Where one turn sends some rows of the set: a few examples, then the rows asked:
z_329: [ 36 -20  -7  11 -21   6  -2  33 -17  22  -4   0  35   7 -27 -25 -25  -5
  15 -15  18  17 -12 -39]
z_513: [ 12  25   3  -1 -25   2  40  -8  23 -10   0 -16   2 -56  28  13   8 -61
  -5  -6  -1  20  -3   5]
z_933: [ 30   0 -29 -14  21   3 -17 -17 -12 -45  16 -20  14 -14 -19 -23   7 -18
  -4 -15  16  11 -19 -11]
z_533: [  6  15   6  11  -2  -2 -13  20   9 -17 -32 -20 -37   0 -27  13 -21 -17
  10  10  17  60 -19   0]
z_571: [ 13 -15  -6  -5  -9   9  19 -20  29  -7 -27 -11  38  -7  29 -15 -28 -12
 -20 -34 -16  41 -11  15]
z_56: [-19  -6  -8   6 -36   8  32   8 -24  -8  11   6 -25 -14  19  16   0 -31
   2  -9  45 -10  34   3]
z_132: [ -4 -11  -4 -33 -40 -32  -4   6  18  35  -8  -9  19 -19   0  -6  -5 -37
 -13 -34  22  14  -8  -7]
z_256: [  8   6  -9 -27 -15   2  25   9 -32 -39 -12   7 -20  -1  25 -27 -14 -34
   1 -47  -8  -8  15   6]
z_137: [ 12  18   0  13 -57  -6  -9  20  -9  -3   2  12 -46 -10  13 -23 -14  -4
  24  -3  -7  22  -4 -44]
z_761: [  2  32  16  -6 -14  11 -17 -12  -8  25 -16  31 -10  -7  13   3 -29 -18
  31 -46  33  -2   4 -11]
z_908: [ 37  -9  -2  18  -9   0   9 -12 -34 -34  -1 -42 -12   0   4  12  -2  13
  -6 -49   8  -5 -18  -8]
z_929: [ 41   2 -17  20 -10  16 -26  22 -12  -2  -8  -7  21 -11   0   1  14 -21
 -12 -13 -24   8 -39  32]
z_244: [ -7 -12  34   6 -16   1  26   7  -8 -15  34   9   4  11  17 -25 -11 -23
  -4 -22 -25 -14  -5 -37]
z_283: [ 19  15  33 -16 -26  25  21   3 -40   1   8 -21   8 -17   1  13  -6  -6
 -28  12  11  -4 -11  19]
z_844: [ 25  18  18  25   3  19 -14 -12 -35 -19 -51 -12  11 -13 -24 -23 -14 -10
  -6 -22  20  21  14 -18]
z_588: [ 42   2  18  10 -48   6  16  -2  19  21 -34  -8  -3  21   3   9 -29   3
  -1  16  11  22   8  20]
z_519: [ 12 -11  -6   1 -10  -2   7  20  -4  -3  20 -38  -5  46 -21   1  10 -33
  17 -14  24  16   2 -26]
z_516: [ 17   1  11  10 -67 -19   5   8  32   8  -7   8 -21 -26  18 -15 -12  10
  31 -12   0  23  11  13]
z_71: [ 23  31   7   2  -9 -24  10 -42 -17  -8   9 -33  -2 -26   9  35 -16 -29
  -7  -6  11  24   7  19]
z_340: [ 35  -2  25   1 -30 -38 -24   0 -15 -14 -11  -3 -12  18  10  -2  -9 -10
  15  13  20  35 -30 -32]
z_315: [ 11 -21  -5  29  15  17  19 -36 -25  10   6  31   5   3  22  16 -12 -31
  -4 -37   4  35 -17 -23]
z_896: [-13  -7  -5  19  10  -4  -9 -11  -2  24   8 -29  20 -20  33   2 -13  -5
 -37  11   8  34  10 -31]
z_485: [ 23  15 -20  31   0  18   4  -6   0  11  20   1  22 -17 -34  -1 -13 -28
 -31  -9  22   3   5  38]
z_808: [ 15 -13  -8  13 -17  16  -4  30  -3  21 -13  -5 -12 -23   0 -38  12 -18
  14   6 -13  16  20 -58]
z_655: [-10 -27  12  36 -28  -5 -13   0  23  -9 -29   0 -18 -14   7  -4  15 -29
 -10   6 -40  31  -7 -14]
z_216: [ -1   6 -21  -5   4  -1 -10  47  24 -11 -14  12  -8 -51  20  -9  -9 -41
  -5   4  12   2 -11  19]
z_750: [ -9 -11 -15  28 -43  41  31   2   5 -23  13   2 -21   4  20  13 -31   6
  17  -9  -8   5   2 -26]
z_902: [ 17 -16 -25  30  19  -6  15   1  -4 -37  14  -2  -2 -46  17 -45   1  -7
 -16 -27   3  30   5  -1]
z_900: [ -3  10 -34  22 -10  27 -34  -7 -14  12   6  26 -20  33  17 -14  -1 -14
 -13  -1  14  13   7  -5]
z_119: [ 14  22 -31  36 -19  14  37   5 -12 -23  20  10   1 -30  16 -17  -5 -54
 -25 -29  -4  25   0  16]
z_482: [  6  16  13 -10 -28   3  10 -15   9 -16  -7  31 -16   9  12  -5 -20 -39
 -34 -27  22  18 -51   0]
z_461: [ 54  -2 -25  -6 -11   0  10  -8  16  13  23   8   2  -1   5  38 -22 -26
  33  -2  -3  21 -30  12]
z_642: [ 26  -4  12  -5 -42   3  35 -15  29   0  18  26 -18 -29  19  11   9 -33
  36 -17  16   2  -8  10]
z_165: [ 20 -22  18 -16   4 -16  -7   2 -28   8   2  13   1 -35 -13  23   8 -21
  27   0   6  44 -23  27]
z_587: [-16  -7 -11  31 -12 -14 -21   9  15  -8  -4   3   5 -40  35  21   0 -21
  48  -6  -2  32  10   3]
z_39: [ 11 -28  16  22   7 -15  10  24   5   7 -31  17  -7 -57  -3 -18 -23 -22
 -13 -41 -21  10  -8  -3]
z_126: [ 18  -4  18  32  22  24  12  -2 -17 -15  -6  14 -11 -16  14 -47  11 -11
   5 -10   8   6  31 -33]
z_697: [ 22   5  30  59  20   2 -15  20  12  13 -18 -24  16  -4 -12   7  -6 -11
   9 -29  19   7  -5  -4]
z_593: [  5 -15 -42 -23  -8   4 -29  -9  15   7 -25 -19 -20 -23  16  -4 -18  23
   9 -20  18  17   7 -15]
z_261: [ 13   6   4 -18 -21  20  25  19 -15  -5  10  -4  10  17 -13  -2 -40   5
  36 -12   8  39  11  29]

z_761 goes to z_132
z_908 goes to z_697
z_750 goes to z_587
Now find these:
z_119 goes to z_902
z_71 goes to z_485

